(in the rows, 128 means zero)
One turn moves each row of this set onto another row. After a few examples, where does it send each row asked below?
Q_352: [172 153 125 166 129 134 111 131 119 140 141 110 130 108 126 115 138 119
 112 135 132 160 121 106 153 124 141 158 114 130 107 141 127]
Q_372: [119 151 148 132 113 166 138 124 152 142 116 102 115  90 148 138 149 155
 138 144 114 144 126 137 159  91 152 143 132 103 153 126 122]
Q_175: [115 164 128 113 104 160 128 139 147 170 108 116 113 119 123 131 132 144
 128 163 128 116 139 148 149  93  92 112 147 104 130 128 148]
Q_475: [104 147 136 140 112 159 136 141 162 146 115  96 111 105 126 145 143 158
 146 150 124 124 124 128 156 111 153 117 121 101 157 138 124]
Q_792: [141 166 157 135 101 138 119 133 144 130 108 123 108 126 135 153 149 159
 159 166 141 126 150 135 149  86 115 119 129 117 131 136 141]
Q_310: [122 161 138 154 114 141 124 147 165 129 114 111 110 126 122 149 141 164
 155 167 143 117 141 131 151  99 132  97 117 117 144 131 132]
Q_280: [110 136 147 133 113 167 131 126 148 155 114  90 113 105 138 128 157 157
 136 146 131 155 124 127 173 101 146 130 117 104 157 144 135]
Q_555: [105 126 145 139 115 151 133 130 145 149 132 109  98  99 130 139 140 138
 150 136 116 148 115 129 158 110 149 135 127 108 152 146 119]
Q_581: [156 159 109 153 129 141 115 135 123 157 147 102 128 112 117 102 126 113
  85 144 122 147 105 117 158 126 115 151 123 124 107 133 135]
Q_613: [114 162 114 129 114 167 123 146 160 179 116 117 129 126 109 119 124 146
 124 185 126 128 142 156 153 109 110 115 136 109 138 119 143]
Q_131: [130 151 149 159 118 122 117 139 151 125 130 131  94 133 121 146 135 148
 159 166 144 134 137 133 152  91 112 105 121 134 135 136 129]
Q_523: [116 150 150 119  98 162 133 127 142 158 107 104 111  96 137 146 148 145
 143 142 119 132 135 128 159  98 135 144 131  95 148 142 122]
Q_235: [116 145 142 136 107 168 128 129 153 161 118 102 125 103 125 138 145 150
 142 165 115 144 130 136 164 116 160 151 118  99 158 135 120]
Q_859: [176 159 117 154 129 134 105 127 121 132 151 114 125 132 121 104 125 121
 104 153 136 154 115 120 149 126 110 150 132 122 105 128 156]
Q_607: [160 156 114 153 127 142 111 129 126 149 148 106 134 110 114 101 125 106
  93 134 126 148 116 119 165 130 109 155 127 119 114 129 129]
Q_25: [178 149 128 162 128 137 107 127 122 131 144 115 136 110 124 110 136 118
 119 129 133 162 128 115 155 131 135 157 125 125 110 137 134]
Q_455: [143 167 149 156 109 138 112 137 157 131 118 122 121 137 121 145 142 164
 156 193 140 135 150 142 157  99 130 123 113 124 141 127 136]
Q_92: [103 156 115 134 118 162 133 153 167 161 111 107 116 118 115 131 130 154
 135 161 132 114 134 141 147 107 122  92 134 107 141 128 139]
Q_591: [174 156 119 151 129 136 107 138 123 136 154 112 127 134 122 103 127 124
 101 153 135 154 118 125 154 125 116 145 128 127  91 125 151]
Q_250: [162 153 117 147 128 143 114 134 123 148 152 103 128 117 120 104 126 112
  89 141 127 154 115 114 165 126 120 159 123 117 104 127 128]
Q_381: [140 175 151 150 115 139 122 133 157 119 116 123 110 122 140 143 144 164
 145 172 140 131 146 143 154  74 117 113 126 126 136 114 135]
Q_905: [109 151 117 128 121 170 127 143 154 177 106 107 121 122 121 111 136 149
 119 160 145 141 143 141 161  95 104  96 135 113 138 129 151]
Q_805: [102 141 111 132 123 155 129 148 152 175 126 125 105 118 111 120 119 131
 131 152 129 131 132 147 145 104 101  98 148 118 132 130 137]
Q_179: [164 157 113 150 127 141 111 125 121 148 148 108 128 116 118 105 122 107
  92 142 130 154 115 111 158 128 113 162 128 113 116 128 135]
Q_944: [114 165 117 124 120 170 135 141 158 167 111 117 121 107 129 119 128 145
 118 159 126 128 140 153 148  86 106 110 151 111 134 110 139]
Q_448: [132 160 151 153 115 139 117 134 154 131 112 109 110 135 129 135 152 164
 144 172 158 143 146 129 171  83 114 103 110 127 143 133 141]
Q_942: [179 153 122 159 130 136 107 124 119 133 143 115 129 117 125 112 131 116
 114 139 138 164 127 107 150 127 133 162 126 121 111 134 137]
Q_814: [178 152 127 157 129 135 109 133 121 133 147 113 131 120 126 112 134 120
 111 139 137 164 129 109 156 125 138 157 120 125 100 131 129]
Q_897: [175 158 123 158 127 131 103 130 125 128 154 114 130 130 119 103 129 123
 107 148 132 149 114 130 155 128 106 142 130 128 102 131 155]
Q_506: [176 161 118 163 131 129 106 137 122 135 148 115 127 130 123 107 132 128
 106 154 134 152 114 123 146 123 117 138 124 137  94 134 156]

Q_310 moves to Q_475
Q_352 moves to Q_581
Q_179 moves to Q_859
Where do these go?
Q_372 moves to Q_944
Q_523 moves to Q_175
Q_591 moves to Q_814
Q_235 moves to Q_613
Q_607 moves to Q_897
Q_131 moves to Q_555
Q_280 moves to Q_905

One turn moves each row of this set onto another row. After a few examples, where does it send each row asked below?
Q_288: [133 112  99  99 139 103 102 124 125 149 112 154 151 125]
Q_849: [142 105 112 146 117  80 125 143 130 120 140 124 166 150]
Q_680: [123 121 110 128 152 124 109 164 110 104 133 136 153 113]
Q_737: [136  93 117 150 144 103 110 147 145 120 160 113 147 141]
Q_413: [141  97 115 120 132 103 122 152 117  92 148 120 127 129]
Q_719: [142 117 121 133 173 130  97 135 134 141 154 127 164 140]
Q_835: [124 120 112 118 139 104 118 165  97 126 150 109 136 138]
Q_110: [133 103  96 144 145  99 101 117 147 147 152 142 161 130]
Q_528: [156 123  90 126 137 107  99 129 107 132 142 163 164 122]
Q_934: [134 109 101 152 119  89 130 138 118 118 112 147 146 133]
Q_898: [121 111  87 130 111 123 133 132 131 119 129 139 169 148]
Q_742: [138 119 106 116 153 103 111  87 125 134 138 150 146 122]
Q_7: [135 135 129 132 129 131 119 114 151 129 118 132 135 147]
Q_292: [126 116 110 100 151 113 118 120 101 108 137 136 124 114]
Q_990: [118 119 127 139 156 102 114 119 147 149 127 124 166 141]
Q_706: [169 102 107 118 136 102 130 114 103 135 144 131 138 161]
Q_667: [159 131 102 107 113 124 130 127 132 121 150 129 141 155]
Q_909: [156 119 130  89 144 106 123 116 107 122 133 124 131 145]
Q_799: [118 141 103 131 156 110 141 141 110 133 154 113 146 136]
Q_666: [169  96 124 138 134 108 107 141 135 102 133 140 161 141]
Q_46: [143 117  93 112 147 115 105 153 134 155 125 143 126 127]
Q_121: [119 130 118 150 126 133 116 131 106 135 143 118 133 155]
Q_182: [123 101  98 111 130 146 106 133 114 143 124 137 139 150]
Q_744: [134 100 127 124 164 119 136 119 149 126 116 121 153 148]
Q_130: [150 126 132 124 158 117 123 105 102 102 141 134 159 136]

Q_528 moves to Q_666
Q_737 moves to Q_292
Where do these go?
Q_667 moves to Q_7
Q_706 moves to Q_744
Q_990 moves to Q_835

One turn moves each row of this set onto another row. After a few examples, where does it send each row asked below?
Q_188: [131 132 144 119 125 144 129 162 115 128 123 146  90 143 126 126 121 139
 149 129 126]
Q_77: [123 118 113 111 108 121 122 114  97 128 161 125 134 141 124 120 124 118
 125 128 151]
Q_502: [112 117 134 156 136 141 145 118 152 113 129 106 139 135 116 116 134 129
 154 130 138]
Q_145: [125 123 153 146 139 134 126 141 145 137 139 130  91 111 110 117 111 130
 132 111 125]
Q_733: [119 124 113 112 106 117 118 116  96 129 157 119 131 143 128 127 123 122
 129 129 151]
Q_47: [146 142 135 125 133 125 153 107 156 141 134 116 117 117 100 126 122 119
 110 117 137]
Q_126: [119 111 139  93 117 142 116 123 103 145 143 155 135 106 135 134 137 117
 113 128 125]
Q_967: [123 125 137 140 110 139 108 114 129 137 111 162 125 123 162 148 147 141
 119 118 138]
Q_357: [106 119 116 114 142 135 142 124 123 135 145 131 126 113 144 128 141 164
 102 112 121]
Q_141: [122 120 147 146 136 129 118 144 145 142 146 129  96 114 104 127 109 126
 132 114 125]
Q_162: [112 123 133 158 133 145 151 119 152 113 130 107 142 135 121 111 134 126
 148 133 133]
Q_116: [130 119 125 132 144 108  97 115 118 140 101 111 149 138 134 115 119 133
 119 131 123]
Q_838: [108 142 135 102 132 160 147 118 126 138 124 132 130 148 124 131 127 155
 138 118 102]
Q_546: [107 144 132 102 128 170 147 121 121 135 127 128 129 146 124 124 129 148
 132 115 106]
Q_889: [102 112 114 124 134 134 141 126 121 132 146 134 126 110 145 131 144 166
 110 117 122]
Q_847: [141 139 138 132 109 152 133 112 135 117 133 128 151 127 116 129 128  87
 144 137 117]
Q_826: [150 142 134 127 129 122 158 112 158 136 128 113 113 122 105 128 118 120
 122 120 133]
Q_612: [164 131 123 124 142 121 122 113 144 135 112 124 138 132 115 158 114 123
 127 139 116]
Q_168: [128 144 119 132 120 141 133 148 119 125 110 143 114 141 156 119 135 147
 126  96 143]
Q_134: [132 137 119 125 114 139 141 145 122 125 110 146 114 142 164 122 132 145
 123 102 143]
Q_27: [114 124 147 125 118 125 105  94 113 135 106 134 127 135 129 119 146 124
 117 149 155]
Q_203: [149 138 139 129 136 131 155 106 160 134 132 119 111 123 102 131 119 124
 121 119 139]
Q_603: [118 123 141 145 106 143 111 109 138 132 118 159 120 124 164 143 147 138
 126 125 137]
Q_700: [117 121 112 113 109 122 118 109  99 125 156 120 141 144 128 120 116 122
 127 124 149]
Q_765: [117 125 137 138 106 139 108 109 134 138 112 156 122 121 167 142 140 134
 113 120 142]
Q_756: [120 113 134  98 118 138 113 121 105 147 152 154 128 106 133 138 136 121
 108 127 118]
Q_190: [149 122 112 137 128 121 110 133 124 108 144 118 145 104 149 131 131 106
 129 132 142]
Q_998: [111 113 149 131 157 163 129 143 147 129 115 127 140 115 134 123 129 129
 143 133 102]
Q_572: [137 116 133 133 142 102  95 108 118 134 106 110 144 133 129 115 120 131
 119 129 132]
Q_143: [147 116 111 138 128 123 108 131 124 108 150 121 147 109 149 126 123 105
 132 132 139]
Q_605: [143 140 135 136 108 154 126 113 140 114 136 129 148 130 125 132 126  91
 150 142 122]
Q_486: [113 120 153 122 121 128 114  99 115 135 103 135 130 136 134 106 152 125
 122 145 153]
Q_571: [105 137 134  99 137 166 146 122 125 138 124 129 131 150 124 130 129 151
 132 125 106]
Q_958: [165 133 129 118 138 114 118 111 140 133 114 118 133 130 118 152 115 125
 130 147 113]
Q_102: [122 124 148 146 135 131 127 144 153 142 136 127  92 110 112 128 110 123
 135 113 126]
Q_642: [124 138 145 117 129 148 129 161 121 130 121 143  89 139 122 128 125 132
 149 129 136]
Q_610: [145 119 113 138 133 122 110 126 125 103 149 120 147 103 148 134 127 111
 130 140 135]
Q_78: [117 115 149 122 160 166 131 145 143 125 120 126 132 110 136 128 129 127
 145 133 107]
Q_928: [108 115 130 157 135 141 151 121 149 117 135 104 140 137 118 117 126 126
 150 127 131]
Q_331: [119 117 151 125 161 161 128 142 145 125 111 127 138 112 131 121 130 131
 147 127 104]
Q_767: [106 117 122 116 140 127 148 123 125 136 143 132 123 108 147 130 142 166
 109 114 124]
Q_829: [138 133 140 114 131 145 131 164 118 122 130 143  94 142 122 127 125 130
 149 129 137]
Q_359: [117 117 142  95 117 135 114 124 105 151 147 151 127 105 136 134 133 116
 112 123 121]
Q_343: [136 141 119 133 116 144 136 144 127 121 118 143 117 142 161 118 131 140
 126  92 139]
Q_73: [141 140 136 138 105 153 123 112 140 119 131 128 150 129 118 135 130  89
 149 133 124]
Q_163: [159 134 123 114 141 120 123 109 144 138 115 121 137 130 122 159 120 129
 124 150 116]
Q_977: [121 120 152 122 117 124 112  92 113 137 106 138 131 136 132 118 149 128
 118 138 158]
Q_484: [138 120 124 135 145 105  99 116 115 132 101 111 146 135 122 116 122 126
 116 134 132]

Q_188 moves to Q_134
Q_889 moves to Q_126
Q_343 moves to Q_603
Where do these go?
Q_826 moves to Q_102
Q_838 moves to Q_767
Q_77 moves to Q_143

One turn moves each row of this set onto another row. After a few examples, where does it send each row asked below?
Q_708: [103 153 135 116 110 143 137 127 145 126 143 135 155 110 119 132 118 110
 121 124 133 130  76 144 120 123 120]
Q_16: [137 110 120 125 120 143 124 139 162 153 162 119 116 131 128 109 120 124
 142 132 105 152 121 119 161 149 133]
Q_960: [115 163 121 100 121 152 121 119 134 121 141 115 144 104 133 118 137 113
 140 137 114 147  89 160 121 132 121]
Q_843: [138 120 135 102 117 140 163 103  97 115 129 155 139 126 122 143 109 126
  94 126 125 150 128 128 137 137 132]
Q_922: [101 158 124 122 110 147 131 126 148 132 149 125 153 108 129 116 123 113
 124 130 119 125  83 140 119 121 121]
Q_621: [131 108 112 117 109 140 114 119 137 137 155 121 129 112 154 106 151 127
 122 157 144 147 131 125 161 109 135]
Q_913: [121 140 104 154  97 154 137 109 102 131 148 122 125 113 137 127 134 107
  97 137 146 142 136 123 136 155 123]
Q_82: [107 167 124 102 122 148 125 117 122 116 134 124 151 110 126 127 134 107
 127 129 120 144  92 154 114 139 113]
Q_521: [125 116 139 104 123 132 135 144 106 123 145 152 127 144 122 148 140 107
 108 124 130 154 112 124 137 181 109]
Q_403: [138 135 121 142 100 150 162 104  98 122 144 139 134 121 127 148 109 111
  96 121 143 152 121 131 130 158 133]
Q_656: [145 132 136  99 154 123 157 130 119 124 144 149 133 132 121 147 120 131
 109 135 141 124 124 141 113 163 113]
Q_769: [152 118 151  99 141 119 145 143 141 136 161 148 136 127 136 147 135 135
 117 136 164 125 104 146 135 145 115]
Q_304: [153 110 150  90 106 131 152 120 112 129 139 168 132 123 131 139 131 132
 114 132 144 142 108 131 153 115 138]
Q_278: [135 135  86 146 104 144 120 108 125 139 151 117 123 119 139 109 140 110
 131 145 149 145 136 120 137 135 137]
Q_340: [125 132 115 117 123 148 120 138 122 144 148 125 109 131 130 107 143 117
 125 138  94 143 137 118 149 172 114]
Q_239: [149 109 143  99 121 142 120 142 141 139 156 124 117 127 133 133 142 120
 141 128 125 173 110 143 172 161 125]
Q_326: [164 134 144 119  93 146 161 109 101 132 145 155 131 120 132 150 123 121
 116 115 147 151 104 141 146 145 136]
Q_88: [156 102 121  90 119 128 127 115 130 126 146 144 131 125 141 122 141 129
 141 148 148 158 117 135 150 107 149]
Q_33: [112 125 127 129 108 152 150 107 104 126 139 133 137 112 135 126 119 124
  75 135 121 139 142 118 148 139 119]
Q_619: [139 128 130 123 143 139 124 132 163 152 166 102 128 108 145 115 133 139
 122 143 142 130 135 143 157 142 112]
Q_717: [117 158 134  95 121 148 127 121 130 115 135 125 146 106 123 134 133 109
 137 131 128 152  82 165 122 133 121]
Q_584: [178 129 126 112 100 136 143 109 124 141 149 150 128 127 136 131 128 125
 151 122 150 155 103 138 148 125 150]
Q_648: [112 149 133 115 109 147 132 129 156 131 150 126 148 103 126 123 122 115
 135 132 127 133  74 150 126 115 129]
Q_441: [127 144 135 122 142 137 155 131 126 141 147 135 125 118 123 128 118 133
  93 136 125 105 139 129 128 161 103]
Q_464: [116 118  98 129 120 149 125 103 121 124 146 109 135 114 144 110 128 122
 101 151 125 155 151 121 145 131 130]
Q_181: [160 134 109 124  97 140 119 114 128 150 152 134 118 119 145 111 153 121
 151 139 153 145 119 129 153 123 140]
Q_36: [158 117 131 100 155 124 127 130 155 134 164 116 136 123 144 134 134 136
 137 142 157 149 119 154 143 144 123]
Q_798: [114 119 114 130 122 133 140 141 126 137 150 147 125 147 117 124 119 111
 107 128 110 133 124 101 126 169 118]
Q_205: [138  95 142 112 120 127 139 145 146 130 159 147 134 143 121 150 118 113
 124 119 141 163  96 126 149 159 129]
Q_664: [132 143 115 123 155 143 136 119 141 141 149 103 125 114 130 115 117 135
 112 142 119 129 153 137 135 160 110]

Q_521 moves to Q_798
Q_88 moves to Q_304
Q_769 moves to Q_656
Where do these go?
Q_326 moves to Q_403
Q_708 moves to Q_82

